In the rows, zero is written as 128.
A single turn carries every row of the set below to another of its rows. Some are shown first; where does it send the rows asked next?
K905: [128 172 146 118 145 136 131 132 141 136 133 138 122 148 159 122 131 140
 167 162]
K541: [139 101 129 130 138 141 103 135 143  96 110 161 123 132 158 137 115 156
 153  91]
K681: [114 135 168 101 119 141 138 140 146 110 131  98 152 144 124 136 118 128
 111 140]
K238: [ 95 118 126 111  93 129 154 115 132 111 132 128 109 143 132  90 134 142
 142 148]
K305: [137 145 101 132 116 115 126 148 121 136 128 171 144  94 135 114 129 130
 162 109]
K980: [140 110 114 111 156 123  92 123 110 157 161 132 135 151 107 137 136 102
 118 135]
K856: [154 102 118 102 121 123 112 141 119 120 153 146 140 158  95 134 130  96
 127 121]
K426: [ 95  89 120 125 129 104 127 111 125 135 118 158 103 147 128 105 121 170
 129 151]
K251: [ 84  98 115 140 125 135 111 109 131 119 123 110 109 126 146  96 146 151
 119 133]
K771: [132 114 146 116 134 161 116  90 125 150 130 133 113 115 133 143 122 134
 106  92]
K787: [100 118 155  96 146 128 123 135 139 117 133 136 144 158 110 154  95 150
 103 130]
K678: [ 65 105 117 111 129 126 129 108 122 124 140 112 119 143 142 109 124 162
 130 148]
K33: [ 88 139  97 127 130 120 122 129 118 126 127 144 168 106 149 155 130 121
 161 111]
K555: [129 109 150  96 131 138 133 106 129 133 128 169 119 145 112 154  99 145
 114 103]
K870: [123 170 131 126 160 155 101 129 147 126 133 146 107 140 158 103 134 128
 149 132]
K684: [ 99 114 122 138 123 115 118 128 141 118 119 144 100 145 123  77 138 151
 118 155]
K701: [140  95 119 120 145 115  92 149 119 125 151 119 154 156 101 142 135 106
 114 134]
K894: [149 100 125 116 122 129 112 131 112 134 153 101 156 139 118 147 148  96
 130 132]
K227: [123 137 149 118 142 126 135 135 134 128 131 123 144 145 165 155 121 166
 172 156]
K699: [104 140  92 147 149 105 101 146 123 139 128 169 153 107 130 138 127 143
 146 114]
K4: [127 100 139 127 145 122 114 142 136 111 117 143 142 141 160 160 110 178
 162 126]
K309: [141 128 158 138 151 144  98 115 140 157 119 123 117 118 129 117 135 132
  88 125]
K650: [151 142 175 126 120 134 129 138 150 134 115 121 130 131 123 109 133 122
 106 147]
K753: [135 108 110  95 132 144 109 119 108 133 167 121 139 148 110 142 135  90
 127 112]
K617: [112 140 115 116 120 100 136 144 125 127 113 175 160 118 145 129 120 107
 169 129]
K60: [101 142 111 124 154  95 103 161 126 139 122 154 165 114 149 109 117 120
 146 138]
K803: [127 135 122 127 148 164  94 127 145 103 122 151 109 129 162 114 128 132
 146  92]
K618: [167 106 128 115 126 118 117 125 113 156 148 137 138 148 107 136 144  95
 132 141]
K774: [108 147 103 120 130 125 115 148 117 135 137 126 161  88 159 111 128 120
 157 113]
K829: [109  88 122 127  95 130 142  96 124 124 116 140 102 127 143 104 139 148
 139 127]

K803 moves to K870
K684 moves to K238
Now these:
K617 moves to K33
K787 moves to K555
K753 moves to K980

A single turn carries every row of the set below to another of its rows. Some are shown first; where does it send the rows asked next?
K621: [100 121 113 158 108  97 146 134  96 112 130 144 145 137 129 103 146 125
 143 140 140 126 127 139 149  77 133 120 149 130 116 122 127  85 143 113
 124 153 174 138 102 121 132 142 143 131 111 120 131 100 145 125 135 131
 133 140 124 108 128 103 157 111 121 127 114 134 102 106 132 106 157 131
 149]
K119: [142 105 125 132 121 115 122 122 140 153 131 139  84 108 135 124 122  85
  85 122  98 130 122 119  98 154 113 103 139 122 137 105 163 139 145 155
 131 100 102  96 118 125  95 114 119 136 118 153 140 132 128  99 147 100
 141 104 141 130 141 136 106 125 133 111 139  92 118 153 159 169 128 137
 141]
K521: [148 114 131 140 118 121 140 113 132 164 120 129  83  96 138 120 126  89
  88 120 117 123 138 124  98 162 122 118 137 131 133 103 174 132 151 164
 120 112 101  94 103 133  92 113 121 124 113 157 122 136 128  95 156 114
 142 113 154 130 131 133 115 133 135 113 125  98 117 155 156 157 125 137
 149]
K373: [127 176 107 117 113 150 105 129 144 124 129 127  60 157 128 142 114 121
 126 148 106 124 146 109 126 122 111 137 132 121 116 125 120 119 113 122
 149 131 127 164 120 145 118 154 112 121 127 109 122 147 147 129 108 108
 106 165 121 144 112 130 108 109 142 141 145 151 150 127 168  99 117 118
 113]
K524: [166 134 121 121 135 117 145 128 137 159 164 114 126  87 144 125  99  99
 119 133 132 137 116 149  84 132 119 132 157 124 129 123 167 154 125 148
 143 143 118 141 144 101 135 131 133 163 120 151 128 122 147 111 144 106
 130 107 150 114 130 115 146 127 106 102 126 124 120 158 119 177 121 141
 134]
K838: [155 133 157 135 119  91 135 124  98 143 134 126 135 128 130 135 129  93
 110 103 102 115 122 139  93 130 133 146 171 141 149 115 142 144 131 168
 144 115 103 138 144 143  94 138 102 143 140 142 155 137  92 110 140 118
 161 109 148 100 127 124 137 159 130 114 131  98 101 144 107 173 123 135
 131]
K604: [150 134 158 136 113  91 125 121  95 150 122 120 130 127 121 120 131  94
 113 102  98 116 123 156 103 133 124 156 178 147 156 120 140 139 136 181
 136 121 103 137 130 123 103 149 120 140 133 133 142 150 102 109 134 121
 160  97 159 113 115 131 127 150 130 113 138 103 109 132 118 174 120 141
 128]
K329: [ 99 118 163 108 143 145 126 114 119  97 141 131 129 134 152 176 134 154
 124 135 118 140 188 122 121 124 134 107 133 146 127 124  86 137 145 150
 115 135 100 113 116 113  94 134 107 135 133 102 100 153 114 112 126 143
 145 160 112 119 140 161 131 167 142 152 117 123 118 121  86 115 126 148
 122]
K218: [119 164 127 130 112 147 111 155 138 126 133 119  84 154 113 132 111 139
 132 139 103 119 121 109 128 129 105 123 114 118 122 107 127 123 107 120
 153 126 135 167 131 141 110 155 132 106 128 125 124 120 142 117 103 119
 113 188 111 148 121 132 103 123 140 133 143 145 133 143 178 100  97 130
 115]
K444: [121 169 135 138 123 135 112 128 165 117 138 134  94 153 102 135 125 134
 106 154  91 124 143 122 139 136 122 131 120 145 108 109 143 123 117  97
 130 134 127 153 124 138  99 143 128 101 131  99 114 133 148 130 102 142
  86 160 119 139 111 124  95 122 144 130 140 114 145 141 167 109 114 127
 128]
K207: [ 97 117 143  99 139 148 120 116 119 100 133 118 136 117 152 166 122 143
 130 119 145 147 182 103 120 126 105  94 122 155 160 115  88 118 151 141
 128 119 113 119 139 130 100 116 105 137 116 145 106 152  95 118 118 142
 146 186 127 126 140 146 143 166 139 147 132 128 106 115 113 104 135 136
 106]
K391: [ 99 133 104 158 107  90 145 132  78 109 156 133 155 139 127 101 148 133
 144 160 149 127 131 143 137  90 125 114 128 144 123 115 126 106 133 125
 114 126 189 138 112 122 129 147 152 133 107 141 121 108 142 124 133 119
 132 135 123 116 143 124 160 124 127  99 141 136 103 117 124  99 156 129
 122]
K595: [102 133 111 152 123  93 136 133 100 129 165 149 145 136 128 112 152 123
 148 157 140 145 142 145 146  97 137 121 145 150 103 128 131 104 146 119
 107 149 162 125 109 117 130 116 150 134 136 139 118  89 159 144 147 136
 121 126  96 117 125 135 135 116 126 106 133 123 109  92  92 109 143 137
 137]
K283: [163 134 129 104 129 108 141 130 131 169 155 117 116  84 144 112  94  90
 109 129 138 144 120 152  76 138 136 132 154 116 131 117 157 163 118 151
 136 133 123 137 137 108 131 131 142 147 126 156 122 145 153 122 140 119
 131 116 151 114 116 109 131 129 102 120 123 125 117 146 120 173 110 144
 127]
K738: [118 112 135  97 126 147 128 124 110  78 130 134 127 132 179 155  97 151
 118 115 140 141 186 118 119 128 131  96 129 139 148 122  81 139 132 159
 127 117 115  99 122 102 100 128 109 139 130 125 113 150 114 116 137 159
 127 163 109 114 115 139 151 162 146 154 121 135 119 132 104 106 113 139
 111]
K845: [130 165 141 123  95 146 102 126 131 106 127 119  90 166 109 128 103 126
 113 132  94 121 125 115 135 136 107 114 139 142 130 130 134 125  95 105
 124 136 132 156 127 128 105 142 130 118 132 104 129 134 135 132  95 132
 107 146 121 140  89 123 121 116 145 131 155 144 156 144 184 100 101 129
 131]
K325: [ 93 128 103 151  93 100 134 135  84 125 125 137 152 143 136  98 131 127
 142 139 150 123 153 125 138 103 135 114 150 145 122 124 124 100 139 120
 110 131 165 120 112 129 129 115 149 126 123 136 117  68 148 132 153 131
 120 117 117 120 116 128 156 125 135  92 122 138 136 118 112 101 152 124
 141]
K657: [ 91 117 134  86 144 163 136 112 111  88 108 126 135 128 153 173 121 130
 132 123 145 149 181 109 119 121 133 123 136 144 138 121  83 120 151 146
 116 119 127 105 128 103  92 104 117 136 127 135 123 154 114 115 106 131
 143 169 122 117 135 135 126 164 153 139 127 120  86 125 111  96 137 130
 121]

K119 moves to K524
K218 moves to K391
Now these:
K604 moves to K521
K329 moves to K444
K373 moves to K621
K325 moves to K738

A single turn carries every row of the set below to another of its rows. Some are shown first; where does it send the rows asked next?
K146: [117 122 143 110  84 156 140 154 105 147  98 143 110]
K232: [143  97 153 140 117 117 159 133  93 133 117 120 110]
K511: [102  99 132 135  83 172 132 167 110 121 170 119  95]
K352: [105 114 174 142 103 168 108 126 104 125 163 126 131]
K840: [118  72 157 127 104 151 158 165 116 148 106 117 116]
K341: [146 125 145 135 142 141  98 169 131 127 100 115 142]
K913: [106 101 141 125  86 158 134 149 109 117 187 116 113]
K808: [121 125 178 142 131 162  93 137 115 131 118 125 144]
K832: [159 107 111 149 130 134 120 184 125 114 119 104 114]
K685: [147 113 109 124 132 121 122 189 127 119 125 108 122]
K582: [125 135 178 136 139 162 101 139 105 136 121 120 139]
K785: [150 123 148 129 145 153 109 174 128 132 100 105 140]
K135: [124 100 113 118 104 127 139 176 117 128 165  98  89]
K191: [120 127 177 145 128 156  87 136 115 145 116 116 127]
K461: [115 117 154 160  92 175 108 126  99 122 162 128 117]
K873: [108 114 168 147  97 168 102 120 106 137 160 116 120]
K83: [107 100 142 126  82 160 129 148 115 130 180 106 100]
K395: [112 107 121 139 102 127 129 137  83 157 117 143 121]
K315: [156 108 106 128 135 130 127 186 123 126 129  98 130]
K918: [145 124 155 144 134 160 104 177 131 125  92 112 119]
K490: [121  98 110 135 116 127 140 188 106 121 155 111  89]
K589: [131  75 119 150  85 157 135 142 113 149 118 124 139]
K330: [155 112 108 128 125 120 120 181 131 128 125  96 108]
K527: [162 116 139 131  79 152 145 131 112 125 108 126 123]
K858: [104 106 136 120  88 171 134 156 106 129 182 115 116]
K437: [147 125 143 133 133 144  94 168 136 137  95 105 124]
K979: [121 103 106 114 113 135 145 181 108 129 169 105 109]
K183: [114 124 164 140 103 175 111 122  97 130 165 121 133]
K252: [125 101 110 113 104 130 143 182 119 116 167 109 106]
K992: [117 134 176 156 132 161  98 140 101 130 120 130 116]

K840 moves to K232
K918 moves to K992
Now these:
K913 moves to K252
K135 moves to K330
K858 moves to K979

A single turn carries every row of the set below to another of its rows. Some are shown first; where does it send the rows asked next?
K286: [149 114 108 158 122 151 113 122 135 105 136 112 129]
K876: [123 120  82  83 129 155 121 130 142 138 131 142 132]
K149: [103 130 106 174 131 123 134 123 111 127 134 127 130]
K275: [125 102 136 150 140 113  98 137 138 156 125 130 128]
K255: [137 137 130  91 126 146 114 164 136 125 111 151 148]
K996: [137 130 109 120 111 169 135 137 107 160 153 147 140]
K55: [111  92 128 145 150 149 115 150 106 141 146 129 126]
K248: [138 102 139 111 161 141 135 130 145 130 108 137 165]
K43: [124 109 121 156 127 159 109 139 118 141 156 157 118]
K919: [135 165 108  98 108 131 139 122 101 103 146 133 137]
K781: [103 136 121 117 117 151 137 100 163 148 125 145 142]
K22: [127 151 116 123 149  96 135 133 130 118 105 131  92]
K533: [137 136 117 111 141 104 124 107 128 106 175 163 137]
K540: [107 126 111  65 120 155 129 133 125 129 125 122 131]
K384: [150 153 138  90 109 118 148 128 137  95 119 126 132]
K156: [113 164 148 114 109 119 115 132 112 137 161 124 140]
K168: [145 112 183 103 124 147 127 125 132 133 130 134 131]
K610: [111 116 120 136 158 114 102 134 120 142 139 100 146]
K86: [114 109 127 128 130 151 123  92  97 116 141 142  96]
K786: [104 163 127 122 125 110 130 127  99 121 148 133  95]
K947: [105 112 119 144  90 109 151 108 139 134 125 142 129]
K835: [146 157 146 120 101 104 119 132 128 127 147 127 106]
K915: [124 141 150 169 128 107 122 130 125 118 118 147 133]
K328: [112 100 120 110 161 146 122 132 110 117 126 145 171]
K303: [120 147 103 114 117 120 135 109 121 110 154 148  84]
K579: [126  99 170 137 138 142 141 146 126 124 131 150 117]
K626: [108 115 148  85 120 147 137 111 133 125 137  91 128]
K750: [138 163 109 126 117 145 145 154 124 128 137 102 124]
K613: [137 156 107  92 120 146 152 119 110  99 119 111 130]
K382: [148 154 129 109 114 105 113 157 139 143 125 124 145]
K889: [102  95 126 101 143 164 142 108 123 128 130 145 159]
K815: [174 136  94 122 122 137 139 115 116 131 128 116 138]
K591: [141 107 141  71 130 136 125 114 148 135 126 119 124]
K42: [ 93 145 133 163 115 120 153 130 113 127 137 146 129]
K542: [ 64 115 126 136 129 110 131 130 139 126 129 140 129]
K735: [132 114 136 112 133 133 107  91 106 122 138 168 155]
K5: [121 107 143 126 145  91 122 118 142 123 106 117 114]
K577: [102 122  72 104 120 109 122 127 120 129 136 138 124]
K602: [128 122 145  92 159 157 116 116 104 105 146 139 135]

K610 moves to K156
K577 moves to K996
Now these:
K613 moves to K328
K947 moves to K815
K55 moves to K786
K286 moves to K533
K149 moves to K919
K915 moves to K384
K591 moves to K275
K579 moves to K22
K750 moves to K602
K876 moves to K43
K168 moves to K5

